In the data rows, the value 128 means zero.
Some points:
[127 119 102 127 134 118 164  97 112 164 104 178 106 125  90 119 105 114
 138 151 100 149 157 168   3 100 158 148  96 169  93 114  89 176 169  95
 134 133 152  84 118 143 101 168 161 125 146 119]
[124 124 103 148 146 159 178 105 110 138 180 137  69 195 171 117 170 177
 133  86 117  86 114 127 107 149 104 139 113 134 162 140 147 116 197 190
 102  71 104 142 149 140 116  93 140 111 131  65]
[150 186 149 106 113 116 122 142 152  99 117 158  95  77 154  97 149  81
 164 164 106  85 152  82 158 123 114 177 143 114  84 159 120 144 166 144
 155 142 158 104  95 110 171 137 165 136 177 170]
[120 160 103 138 148 155 124  93 129  90 133 174 124 176 166 176  56 109
 130 107 192 119  91 112 102 122 144 114 174 172 165 134 138  99 152 105
  84 110  92 166 144 113  77 103 155  98 124 159]
[146 155 144 118 120 115  82 139  98  75  99 128 114  85 149 106 121 144
 108 149 164 108 151 151 119 111 176 175  87  59 118 173 119 154 129 109
 148 131 153 121 119 107 203 139 139 159  85  85]
[102  72 113 123  92 146 160 204  94 130 119 108 105 124  93 169 107 103
 176 151 107 142 138 203 156 117 160 135 118 166 107 173 121 166 142 104
  97  89  89  85 106 168 161 106 159 137 133 134]
[152  83 167 188 126 133 124 181 164 103  66 152 107 158 178 132 133 138
  98  61 157  93 166 171 149 118 111 100 177  90 122  98  77 108 139 130
 149 120 169 138 102 177  94 184 147 152 118 154]
[160 119 225 139 143 197  95 124 153 110 149 101 132  78 138 204 127 152
  91 169 103 101 123  93 125 153 117 115 148 133 148 106  96 120 109 158
 125  95 107  88 183 122 104 125  84 112 107 151]
[115  94 156 181 124 143 147 171 155 109 139 144 147 160  80 146 138 169
  80  75 163  94 167  71 140 100 129  89 122 109 110 111  93 208 138 147
 144 163 109 114  89  68  97 118 147 152 146 150]
[172 106 116 144 155 135 164 110 106 145 126 130  67 159  78 152 102 119
 149 109 126  79 120 169  94 134 100  92 177 137 193 131 145  95  82 147
  97 189 114 148 171  93 148  96 108  99 186 118]
[ 83 127 173  95 114  84 128 176 108 192 118  88 148 120 199 115 150 111
 149 123 125 147 117  96 132  96 139 182 201 151 117 166  90 108  77 113
 148 100 155  80 148  57 156 121 112  76  91  90]
[127 145 101 148  84 134 181 107  83 142 155  78 171  98 158 145 144 199
 133 114 152 112 105 163 103 145  99 119 147 159 142 112 138  96 198 125
 112 239 117 137 157 172 111 101  98  91  83 165]
[114  79  78 128 149 102 118 100  93  95 104 124  94 182 110 206  93 113
 153 137 113 154 127  94 137 115 127 161  98 134  86 144 130 105 148  96
 220 170 101  72 132 162 146 158 105 168 149 122]
[158 181  89  96 130 120  91 189 177 142 163 124 128 137 155 156 146 162
  97 152 160 103 168 116 116 153  94 105 116 120  90  98 137 132  88  87
  88  98 146 120 167 111 137  80  59 112 115 171]
[101  93 103 161 162 170  63  95 126 171 171 110 127  79 128 166 120 111
 110  88 151 111  95 183  95 144  96 127 138 142  81 101 157  94  89 168
  99 189  93 156  64 129  99  86 148 106  82  89]
[156 114 104 135 131 149  86  90 153 164 140  46 127 171 110 128 180 193
 134  95 134 147 116 122  94 144 135 131 163 142 162 135 145 108 127 126
 108 135  85 154 152 160 160 110 231 123 140 206]
[140 157 145 127 129 107 163  90 122 175 115  83 109 143 102 129  97 109
 148 121 118 124  94 187 182  83 148 154  86 163  95 171  90 184 148 100
 166 138  99 183 123 141  99 146 121 155 146 121]
[105 137  95 123  61 152 139 105 116 136 107 122 118 105  85 137  87 113
 136  70  86 123 204 134 132 119 151 146 102 156  95 173 133  32 150  93
 119 102 122 144  97 125 151 170 108 174 154 109]
[122  90 158  96 101 115  79 159 144  96 102 108 112 121 159  69 107 124
 192 157 103 183 125  89 130 110 179  96  97 104 114 178 112 141 146 193
 141 183 153 127 104 119  81 125  79 162 133 151]
[119 159 120 126 142  90 106 185 118 128 108  91 114 167  93 110  72 108
 127 102  94 144  70 122 139 126 130 134  79 136  99 160 109 124 161 123
  58 173 137 118 111 147 166 178 192 108 151  95]
[139  90 175  43  94 105 173 134 161 112 125 154 153 158 102 169  85 153
 113 100 148 106 162 153 153 142  95  87 140  96 107 104 203 186 145 151
 137 141 159 143 128  86 115 145 168 163  43 150]
[158  73 103 147 149 153 192 106  98 158 150 149 155  75 165 145 137  82
 102  65 158 132  99  64 105 136  90 109  48 157 170 130 141 117 126 114
 101  87 105 156 150 153 166 112 128 109 119 207]
[156 167 130 179 114 211  78 175 129 159  92 124 164 174 115  99 151 138
 109 170 163 106 107 118 128 147  89  96 114 180 148 114 138 105 107 148
 176  99 205 126 178 103 118 110 125 124  98 115]
[115  86 107  83 108 143  90  89 107 155 100 123 111 134  94 116 116  96
 138 119 119 144 181 128 199 140 136 159  95  88 130 167 125 171 170  73
 107 158 113 115 111 151  85 152 123  45 162  91]
[142  99 171 110  78 123 180 114 155  94 123 153 171 158 118 173 126 154
  86  96 150  96  81 169 157 144 149 112 111  85 117 108 142 115  82 144
 159 131 208  88  87 138  94  77 162 150 210 150]
[ 79 122  90 152 120 131 180 159 116 154  93 138  97  83 106 158 126  95
 142 161  98 159 104 136 157 154 141 147 112  80 128 153 109 127 158  79
  86 166 105 122 142 127 102 130 143 231 139  94]
[110 162 165 102 108  96  75 151  93 117 127 231 161  96 115  93  85 158
 160 155 111 100 153  65 155  96 105 154 127 100 142 149 102 143 107 107
 144 131 123 114 114 179 123 131 164 161 147  94]
[206 126 107 145 167 149 178 108 160 160 147 141 182 162 142 154 157 132
 146 104 147 136 123 113 115 152 179 125 156 156 161  92 149 102 124  90
 101 184  96 141 135 128 133 102 135 114 116  72]
[148 102 101 136 100 156 150  82 131  81 125 141 166 165 182 111 144 146
  99 110 139 111 157 159 164 115  97 110 157 113  87 104 118 207  65 151
  61 164 151 101 130 109 110 205 144 179 146 145]
[ 87 155 116 110 163 107 111  74  88 153 184 113  88 102 114 101 165 104
 170 145 107 148 100 105 106 216 174  73 123 132  85 153  81 118 107  93
 127 101 151 175 160 159 149 134 105 100 122 104]
[109 197 127 118 102 101 132 144 124 101  99 102 127  91 116 103  93  83
 153 140 144 179 177 110 110 101 126 149 100  77 105 141 112 143  60 210
 154 109 134  98 124 141  52 131 151 125 105 127]
[ 92 140 168  83 133 107 115 148 144 107 225  92 149 115 122 103 168  86
 114 131 140 189 106 126  93  93  99 162 190 145 204 185  77 117 102  95
 172 113 165  93 117 104 155 135 102 148 102  88]
[136  94  97 148 165 152 170 110 178 154 113 142 115  87 186 109  87 190
 117 107 151 164 105 185 109 147  91  96 161 146 153 157 162 110 123 111
 126 106  95 149 158 120 130 110 143  97 189 103]
[ 96 146 133 110 111 108 117 138 148 118  97 186 130  91 115 116 147 120
 130 157 150 126 142 118 164  93 190 133 116 114 124 135 101 148 134 211
 140 151 150 114 106 141 226 159  78 131 131 132]
[110 131  90 111  54 157 149 156 116 106 111 150  97 131 101 131 113 107
 171  87  87 153  81 120 107 116 148 161 111  98 106  50 119 152 136  99
 182 146  67 165 122 130 145 172 137  96 143 102]
[152 169 160 102 111 100 104 139  78 107 107  69 118  93 115  99 112 129
 134 143 148 191 161 111 166  98 158 118 118  92 128  20 102 135 174 159
 130  68 150  96  94 145 155 119 118 169 169 107]
[158 137 110 129 194 100  63 137 126 123 144 162 143 102 129 132 155 159
 112  95 103 112 100 154 160 182 127 137 135 166 166 102 135 112 106 163
 124  89 159  93 147  83  67 127  89 132  96 183]
[151 140 164 222  94 129 109  83 152 127 165 152 133 143 131  36 127 144
 105 163 137 113 108 107 130 134 111 108 141  64 144 111 180 104  99 102
 121  99 107  83 122  96 138 111  82  99  87 179]
[145 111 192 129 122 120 164 179 147  92 153 155 157 160 141 170 195 147
 118 139 147 115 160 174 146  92  99 101  60  96 104 112 165  82 127 142
 112 141 104 135 112  96  89 206 151 139 141 144]
[ 90 133 142 123 131 120 160 159  92 120 119 135  93 142 124 102  98  94
  76 152  79 166 173 177 141 142 160 159  98 186 118  85 135 163 117  93
 170 174 113 193 120 149 151 135 177 112 153 125]
[ 71 152 149  98 122  87 106  83 161  77  92  80 124 106 172 121 182 108
 171 134  99 122 118 121 112  83  85  92 113 188 188 120  85 147  93  77
 157 108 153  84  88  74 165  87 114  99  87  81]
[105 145 128 118 182 109 180 109 108 116  71  95 125 110  71  91 126 125
 155 161 104 145  95  90  93 183 104 201 154 141 123 149 129 118  97 111
 102  78 123 200  89 173 146 102  68  99 102 115]
[138 101 123  85 117  92  99 103 161 117 131 148 149 126 134  82 152 137
  74 185 165  84 110 124 117 175 110 102 142 152 141  91 119  86 108 175
 120  91  69 110 163 104 119 117 124 139 103 118]
[ 92 172 112 101 173 127 104 105  95 162 109 103  86 105 104 106 155  96
 103 119  89 145  88  73  98  84 154  96 167 147 132 157 239 138 153 100
 139 104 121 127 124 179 137 111  81 114 123 102]
[124 122 101 156 160 129 117 101 117 156 149 126 229 181 163 164 122  64
 119 106  84 127 113 182  91 142 102 104 171  86 114 111 138 114 190 150
 112 106  97 163 158 128 147  89 108 106 149 144]
[150  67  58 162 148 108  99 143 151 107 169  89 145 122 140 138 136 149
 104 216 135  90 137  64 163  89 117 113 151 135 153  90 150 102 108 145
 131  90 190 166 133 104  97 116 137 104 104 133]
There is one direction along which these points spread out most. Take the direction at right angles to it along which they spread out most. Then take the direction at right angles to both along which they spread out most. Go by this last direction. For each point below, how far along it does it lie, from 0 to 99? The average is 50, and the first point in the table lies past the average. One standard deviation of the points above along it is 16.
[138 101 123  85 117  92  99 103 161 117 131 148 149 126 134  82 152 137
  74 185 165  84 110 124 117 175 110 102 142 152 141  91 119  86 108 175
 120  91  69 110 163 104 119 117 124 139 103 118] -> 36
[ 79 122  90 152 120 131 180 159 116 154  93 138  97  83 106 158 126  95
 142 161  98 159 104 136 157 154 141 147 112  80 128 153 109 127 158  79
  86 166 105 122 142 127 102 130 143 231 139  94] -> 63
[142  99 171 110  78 123 180 114 155  94 123 153 171 158 118 173 126 154
  86  96 150  96  81 169 157 144 149 112 111  85 117 108 142 115  82 144
 159 131 208  88  87 138  94  77 162 150 210 150] -> 72
[124 124 103 148 146 159 178 105 110 138 180 137  69 195 171 117 170 177
 133  86 117  86 114 127 107 149 104 139 113 134 162 140 147 116 197 190
 102  71 104 142 149 140 116  93 140 111 131  65] -> 55
[122  90 158  96 101 115  79 159 144  96 102 108 112 121 159  69 107 124
 192 157 103 183 125  89 130 110 179  96  97 104 114 178 112 141 146 193
 141 183 153 127 104 119  81 125  79 162 133 151] -> 43
[160 119 225 139 143 197  95 124 153 110 149 101 132  78 138 204 127 152
  91 169 103 101 123  93 125 153 117 115 148 133 148 106  96 120 109 158
 125  95 107  88 183 122 104 125  84 112 107 151] -> 36
[105 145 128 118 182 109 180 109 108 116  71  95 125 110  71  91 126 125
 155 161 104 145  95  90  93 183 104 201 154 141 123 149 129 118  97 111
 102  78 123 200  89 173 146 102  68  99 102 115] -> 27
[ 92 172 112 101 173 127 104 105  95 162 109 103  86 105 104 106 155  96
 103 119  89 145  88  73  98  84 154  96 167 147 132 157 239 138 153 100
 139 104 121 127 124 179 137 111  81 114 123 102] -> 28
[ 90 133 142 123 131 120 160 159  92 120 119 135  93 142 124 102  98  94
  76 152  79 166 173 177 141 142 160 159  98 186 118  85 135 163 117  93
 170 174 113 193 120 149 151 135 177 112 153 125] -> 64
[158 181  89  96 130 120  91 189 177 142 163 124 128 137 155 156 146 162
  97 152 160 103 168 116 116 153  94 105 116 120  90  98 137 132  88  87
  88  98 146 120 167 111 137  80  59 112 115 171] -> 37
[145 111 192 129 122 120 164 179 147  92 153 155 157 160 141 170 195 147
 118 139 147 115 160 174 146  92  99 101  60  96 104 112 165  82 127 142
 112 141 104 135 112  96  89 206 151 139 141 144] -> 74
